In the data rows, 128 means zero.
Some points, each followed by its number:
[112 112 162 125 114 110 103 105 170 135 113 164] 0
[ 69 138 102  91 151 185 172 101  85 161  91 109] 1
[136 118 141 130 121 146 128 125 136 157 162 135] 2
[121  97 167 119 153 133 115 125 103 144 103 144] 3
[108 156 132  88 134  97 128 131 151 168 122 124] 4
[169 120 159 119 128 163 141 127 112 114 187 149] 5
[145 140 136 122  91 143 127 139  96 135 134 123] 6
[117 128  95 138 130 165 114 112 121 149 126 108] 7
[ 95 118 102 103 190 135 149 123  80 136 114 123] 8
[119 150  97 122 119 118 146 140  95 139 125  81] 9
[151 107 165 128 123 149 122 127 150 124 146 127] 10
[130 131 155 132 110 113  97 118 116  82 125 118] 11
[147 128 189 103 116 121 110 122 133 138 141 126] 12
[108 127 155 131  74 153 149 113 123 110 125 105] 13
[137 192  89 154  74  64 114 137 171 123 172 103] 14
New points follow, each followed by the numbers of its three nearest points above, looking only along the 3 directions in which the numbered points spread most, nearest first.
[ 83 113 114 106  99 111 146 108 177  66 117  98] 4 11 2
[145 149  79 155 121 109 143 176 115 124 127 122] 9 7 6
[154  78 158 121 107  87 124 119 153 102 136 178] 12 0 10
[107 119 138 105 128 130 153 101 110 148 130 158] 3 7 2
[122  93 134 125 100 113 132 131 165 125 169 151] 11 12 10
[132 137 172 149 101  67  91 146 161 124 116 113] 0 11 12
[143 100 192 141 144 125 115 158 122 130 114 171] 12 10 3
[137 138 123 129 136  95 106 163 122 143 164 131] 11 2 13
[101 117 113 115 135  91 131 148 129 118  84 162] 4 0 3
[123 113 176 123 100 126 138 118 158 104  97 164] 12 0 10
[134 118 134 131 113 122 136 125 158 166 138 140] 11 2 12
[160 113 145 144 162 121 124 144 116 127 127 130] 2 10 11
[116 137  83 146 142 148 151 127 108 149 161  88] 9 7 6
[128 145 136 101 146 130 172  92 148 103 133 136] 2 7 13
[136 138 121 138 117 146 123 164 168 134 147 156] 11 2 13
[118  94 153  95 143 131  72  96 106 145  92 153] 3 0 12
[109 174  92 172 108  94 167 137 165 117 110 106] 9 14 4
[151 132 116 131 161  91 158 144  91 119  92 113] 7 9 13
[128  90 186 124  85 136  99 120 147 128 118 186] 12 10 0
[ 90 140  81 134 176 172 203 142 112 147  86  95] 1 8 7
[122 122  96 149 162 135 118 118 157 104 139 132] 2 7 11
[ 81 103  88  96 157 162 170  98 114 131 135 108] 8 1 7
[143 125 169 153 121 121 144 128 144 133 137 130] 11 12 2
[124 108 131 145 148 106 118  94 131 121 115 135] 2 11 4
[140 128 120 131 168 115 129  95 130 129 135  70] 7 13 6
